Each path below is one point turned by a fixed rotation once a step. After each direction that follows a path, write how fast that rotation turns it, in degrees a step (0 if it stays still).
Each turn is a multiple of 5 degrees from 10 to 175, or 0.
Each row of a path follows its step; steps can be skipped.

step 2: [-0.58 -0.67 -0.09 -1.76  0.99 -0.47  1.98 -1.38 -0.87  0.74  0.71  0.75
 -0.19  0.74  0.19 -0.31  0.23 -0.41 -0.09  0.82  0.15 -1.60  0.28  0.16
  0.63 -0.99  2.04 -0.50 -1.35 -0.45  0.34  0.26 -0.30  1.29 -0.85  2.42
 -3.20 -1.25 -0.59 -0.09  1.41  1.10  1.98]
step 5: [ 0.80  2.61 -0.95 -1.53  0.41 -1.36 -0.50  0.28 -0.66  0.03  0.25  0.45
 -0.22  0.58 -1.02  2.62  0.63  1.85 -1.49 -2.60 -0.32 -1.45  0.90 -0.18
 -1.18 -0.67 -0.11  0.24  0.77  0.45  0.19  2.15 -0.91 -0.23  0.05 -0.93
  1.23 -1.13  0.81 -0.63 -0.21 -1.52 -0.02]
step 7: [ 0.26 -0.46  0.85 -1.00  0.01 -0.63 -0.72  0.19 -0.05 -1.67 -1.23 -0.04
  0.34 -0.65 -0.36 -0.13  1.93 -1.18  1.16 -0.49  1.74 -1.29  2.32 -0.86
 -0.99 -0.70 -1.43 -0.60 -0.63 -1.94 -0.34 -0.41 -1.11 -0.73  0.97  0.40
  0.33 -0.68  1.58 -1.81 -1.81  2.68  0.04]
step 8: [-1.25 -0.66  0.18 -0.93  0.34  3.47 -2.35 -0.68 -1.53 -0.42 -0.76 -0.32
  1.75 -0.98 -0.99 -1.67  0.84 -0.79 -0.37 -0.49  2.04  0.19  0.99  0.50
  0.62 -0.59  0.08 -0.13 -0.03 -1.53 -1.28 -0.22 -1.90 -1.61  0.28  0.27
  1.13  0.72 -0.76  0.26 -0.33 -0.61 -0.62]
step 11: [ 0.16 -0.43 -0.19  0.39 -1.62 -0.46  0.13  0.09  1.96 -0.85  1.96 -0.10
 -0.51 -0.09 -0.74 -0.40 -0.43  1.18  2.15  0.90  0.39  1.18 -0.57 -0.77
  0.86  1.96 -2.42  0.19  0.57 -1.89  0.91  1.78  0.81 -1.94 -0.82  0.49
  0.19  0.18  1.59 -0.59 -0.09  1.44 -1.59]
step 17: [ 0.04  0.36  0.23 -0.94  0.77 -0.08  3.28  0.97 -0.84 -0.44 -0.02  0.57
 -0.76  0.04  1.01  1.96  1.21 -1.46  0.92 -0.22 -0.40 -0.11  0.33 -0.11
 -1.10  0.05  0.36 -1.41 -1.11  0.89 -0.14  0.03 -0.19 -0.75 -2.14  2.32
 -1.41 -2.05 -1.27 -0.85  0.79  0.88  1.58]
step 32: [-0.72  0.83 -0.96 -0.06  1.72 -0.43  1.87  0.87  1.15 -1.09 -0.93 -0.88
 -0.90  2.94  0.65  2.40 -0.08 -0.22  1.57 -1.01  0.22 -0.22  0.32 -0.71
 -1.02 -0.84  1.10  0.19 -0.06 -0.09 -0.91 -0.55 -0.17 -1.35 -2.22  0.07
 -0.12 -0.87  0.25 -0.41  1.63  2.00  1.18]
step 36: [ 0.99  2.38  1.31 -0.80  0.40 -1.13  0.11 -1.56  1.54  0.10  0.85 -0.22
 -2.78  1.51  0.27  1.72  1.51  1.12  0.57 -1.62 -1.05 -0.47 -1.34 -0.19
 -0.48 -0.83 -0.60  0.29 -0.21 -1.06  0.39  2.53 -0.24  0.42  0.97  0.87
  0.52  1.41 -0.89  0.50 -0.17 -0.25  0.30]
Speeds:
[-0.13  0.63 -0.22 -0.64  0.21  0.65  0.71 -0.16 -0.56 -0.46  0.17 -1.08
 -0.17  0.80  0.22  0.29 -0.65 -0.10 -0.34 -0.35  0.02 -0.13  0.01 -0.10
 -0.11  0.16 -0.22 -0.53 -0.16 -0.50  0.05 -0.21  0.67  0.47  0.18  0.05
 -0.08 -0.10 -0.08 -0.01  0.02 -0.88  0.12]	95
[-0.69 -0.01 -0.16 -0.23 -0.08 -0.02 -0.07 -0.17  0.11  0.60  0.17  0.24
 -0.77  0.24  0.20  0.15  0.89 -0.17  1.15  0.40  0.48  0.12  0.32  0.16
 -0.62 -0.12  0.20 -0.07  0.49  0.15  0.10  0.05  0.39  0.91  0.08 -0.42
 -0.08 -0.16 -0.23 -0.52  0.57 -0.50  0.05]	95
[ 0.47 -0.55  0.37  0.17 -0.20 -0.23 -0.04 -0.97 -0.46 -0.17  0.10 -0.55
  0.25 -0.28 -0.47 -0.45 -0.02  0.23 -0.65  0.21  0.12  0.45 -0.04  0.31
 -1.22 -0.07  0.22 -0.52  0.20  0.19 -0.60 -0.03 -0.32  0.22  0.10 -0.69
  0.03  0.16 -0.58  0.36  0.43 -0.11 -0.17]	70
[ 0.66 -0.32  0.19  0.42  0.09 -0.27 -0.35 -0.12 -0.01  0.39 -0.49 -0.09
 -0.09  0.38 -0.44  1.00 -0.40  0.16  0.07  0.34  0.23  0.31  0.41 -0.21
 -0.62 -0.57 -0.99 -0.05  0.23  0.06  0.20  0.35  0.69 -0.44 -0.07  0.71
 -0.14 -0.41 -0.33 -0.44 -0.55 -0.12 -0.12]	175
[-0.16  0.00 -0.35 -0.13 -0.24 -0.06  0.31  0.51 -0.01 -0.20 -0.35 -0.06
  0.66  0.35 -0.22 -0.34 -0.38 -0.04  0.79  0.28  0.22 -0.03 -0.05 -0.15
  0.31 -0.04 -1.06 -0.08  0.59 -0.18 -0.09 -0.17  0.00 -0.87  0.60 -0.80
  0.33  0.04 -0.47  0.23  1.02  0.22 -0.01]	20
[ 0.25  0.28  0.33  0.04 -0.09 -0.56 -0.02  0.79 -0.11 -0.04  0.17  0.04
  0.29  0.50 -0.67  0.20  0.15 -0.20 -0.31 -0.23 -0.32 -0.60  0.47  0.48
 -0.28  0.34  0.29  0.59  0.59  0.05 -0.22 -0.76  0.05  0.04 -0.73  0.21
 -0.91 -0.31 -0.26  0.14  0.60 -0.14  0.74]	25
[ 0.10  0.11 -0.25  0.44  0.33 -0.63 -0.13 -0.73  0.46  0.23  0.46 -0.79
 -0.11  1.05 -0.32 -0.57 -0.18  0.17  0.51  0.52  0.14 -0.72 -0.05 -0.30
  0.01 -0.17 -0.20  0.54 -0.48 -0.17 -0.40  0.02 -0.40  0.47  0.15  0.35
  0.13 -0.17  0.60  0.38  0.02  0.48  0.11]	85

step 0: [ 0.58  0.14 -0.99  2.05 -0.07 -1.42  0.53 -0.71  1.17 -0.33 -0.88  0.00
  1.05 -0.32  0.21 -0.68 -2.57  0.96  0.32 -0.08  2.14  0.96 -0.17  1.58
 -2.01 -0.18  2.99  3.36  1.03 -2.06  2.47 -0.49 -0.20 -0.16 -1.35 -0.09
  1.29 -0.28  1.77  0.32  2.00 -0.59  1.10]
step 3: [ 0.63  1.70  0.64 -0.84 -0.73 -0.72 -0.90 -1.00  0.59  0.76  3.86  1.29
 -1.73  0.50  0.69 -2.27  2.93  0.19 -0.24 -0.27  1.20 -0.19 -1.63 -0.54
  1.03  1.35  1.41  2.83  0.30 -1.29  1.65  0.75 -1.25 -1.03 -0.49  0.79
  0.43 -0.83 -1.75 -0.01  0.26 -0.11  2.03]
step 5: [-0.19  0.71  2.86 -0.64  1.98 -1.79 -0.29 -0.39  0.77 -0.69 -0.57  2.08
  0.55 -1.94 -1.33  1.34  0.22 -0.04  0.89 -0.56  1.38  1.52  0.01 -0.86
 -0.16 -3.77 -0.26 -0.96 -0.90 -3.15 -1.14  0.32 -2.24  1.75  0.46 -0.18
  1.12  0.06 -0.87  1.63  0.44 -0.31  0.00]
step 15: [ 0.17  1.31  2.34 -0.54  1.07 -0.41 -1.46 -1.21 -0.52  0.11  2.85 -1.09
  0.77 -2.50 -0.29 -0.18 -1.88  0.62 -1.15  1.35 -0.27  0.59  0.09  0.62
  1.10 -0.16 -0.94  1.75  0.45 -0.12  2.58  0.64  0.43  1.06 -2.26 -2.43
  0.92  0.06 -0.94  2.96  0.31 -0.68 -1.74]
step 22: [-0.78  0.37  0.02  1.28  1.46 -3.00 -1.93  2.17  1.06  0.87  0.69 -2.61
  1.39  2.90  0.66 -0.08 -0.14  1.83  0.44 -2.10  1.22  0.19  0.82  1.16
  0.54  0.35  2.05  0.39  1.26 -1.19 -0.32  1.78 -1.23 -0.07  1.89  0.62
 -0.13 -0.33 -0.19 -1.05 -1.43 -1.63  0.58]
step 23: [-0.04  2.83  2.86  1.97  1.03  1.04  0.26  0.10  0.70  0.92 -1.87  0.02
 -0.79 -0.32 -1.10  1.31 -1.64 -2.47 -1.00  0.26  1.83  1.97  0.48  0.59
 -1.61  0.33 -1.33 -0.71 -0.05  0.85  0.77 -0.57  0.99  1.40  0.46  0.10
 -0.57  1.16  1.56  0.84  1.29 -0.01 -3.42]
step 29: [ 2.74  0.91 -0.79  3.01  2.03  1.17  1.49 -0.42  0.02 -0.32 -1.12  1.58
 -2.61  0.17  0.96 -0.20 -1.31  0.56 -1.88 -1.02  0.83 -0.53  0.59 -0.35
 -0.70  0.07  1.21  0.62  0.94 -1.11  0.29 -0.02  0.37  1.17  0.62 -1.59
 -1.18  1.60  1.88  0.19  2.61  2.61  0.74]
step 32: [ 0.83  0.33  0.05  0.52 -0.08  0.55  0.20  0.32  1.41 -2.01  0.81  1.35
 -0.47  1.13 -1.06 -2.77  0.19  2.08  1.12 -3.02  0.80 -0.10  0.00 -0.68
  0.35 -1.25  0.29  0.54  0.40 -1.28 -0.66  2.38 -2.61  0.16 -1.84 -1.20
  2.19  2.26 -2.28  0.37  0.26 -0.11  1.80]
Speeds:
[ 0.63  0.68  0.15  0.16 -0.04  0.08  0.32  0.41 -0.60  0.87 -0.38  0.25
 -0.21  0.37  0.56  0.45  0.60 -0.27 -0.59  0.05 -0.38 -0.32 -0.56  0.18
  0.05  0.40 -0.32 -0.20 -0.21  0.28 -0.16 -0.26  0.13 -0.34 -0.02  0.02
 -0.08 -0.03  0.63 -0.51  1.12 -0.12  0.35]	65
[ 0.16 -0.24  0.56 -0.06 -0.48  0.15 -0.89  0.61 -0.67  0.34  0.00  0.29
 -0.05  0.04  0.33 -0.27  0.65  0.32  0.04 -0.58  0.20 -0.21 -0.17  0.11
 -0.13 -0.46  0.03  0.22 -0.28  0.50 -0.56  0.32 -0.91 -0.39  0.48  0.04
  0.65 -0.08 -0.16  0.71 -0.64 -0.20  0.04]	175
[-0.03  0.28  0.11  0.24  0.10 -0.38 -0.60  0.13 -0.82 -0.28 -0.48 -0.49
  0.98 -0.10 -0.16 -0.39 -0.20 -0.70  0.55 -0.62 -0.30 -0.01  0.38 -0.11
  0.29 -0.07  0.21 -0.60 -0.31 -0.74  0.43  0.26 -0.05  0.14 -0.37 -0.19
  0.72 -0.05 -0.09 -0.13  0.63 -0.39  0.35]	65
[ 0.62  0.00 -0.02 -0.04  0.32 -0.62 -0.33  0.01 -0.39 -0.08  0.82 -0.55
 -0.32 -0.01  0.26 -0.65  0.13  0.03 -0.12 -0.20  0.07 -0.31  0.33 -0.52
 -0.68 -0.50  0.49 -0.27  0.93  0.73  0.34  0.02  0.57 -0.03  0.38  0.51
 -0.40 -0.27 -0.26  0.08  0.65 -0.05 -0.14]	95
[-0.36  0.22  0.39 -0.24  0.41 -0.45 -0.91 -0.41 -0.13 -0.74 -0.31  0.13
 -0.62  0.00 -0.07  0.39  0.03 -0.64  0.02  0.63 -0.43 -0.24 -0.55  0.13
 -0.76 -0.22 -0.36 -0.53  0.19 -0.12 -0.35 -0.38 -0.54  0.08  0.05  0.10
  0.13 -0.04  0.15 -0.64 -0.25 -0.19 -0.86]	100
[ 0.08 -0.08  0.49  0.04 -0.59  0.38 -0.29  0.50  0.36  0.58  0.22 -0.31
 -0.45 -0.25 -0.42  0.26 -0.14 -0.91  0.56 -0.11  0.12 -0.10  0.14 -0.05
 -0.08  0.79  0.08  0.71  0.36  0.42  0.34  0.07 -0.41  0.04 -0.62 -0.32
 -0.37  0.02 -0.78 -0.35  0.26 -0.76 -0.39]	90
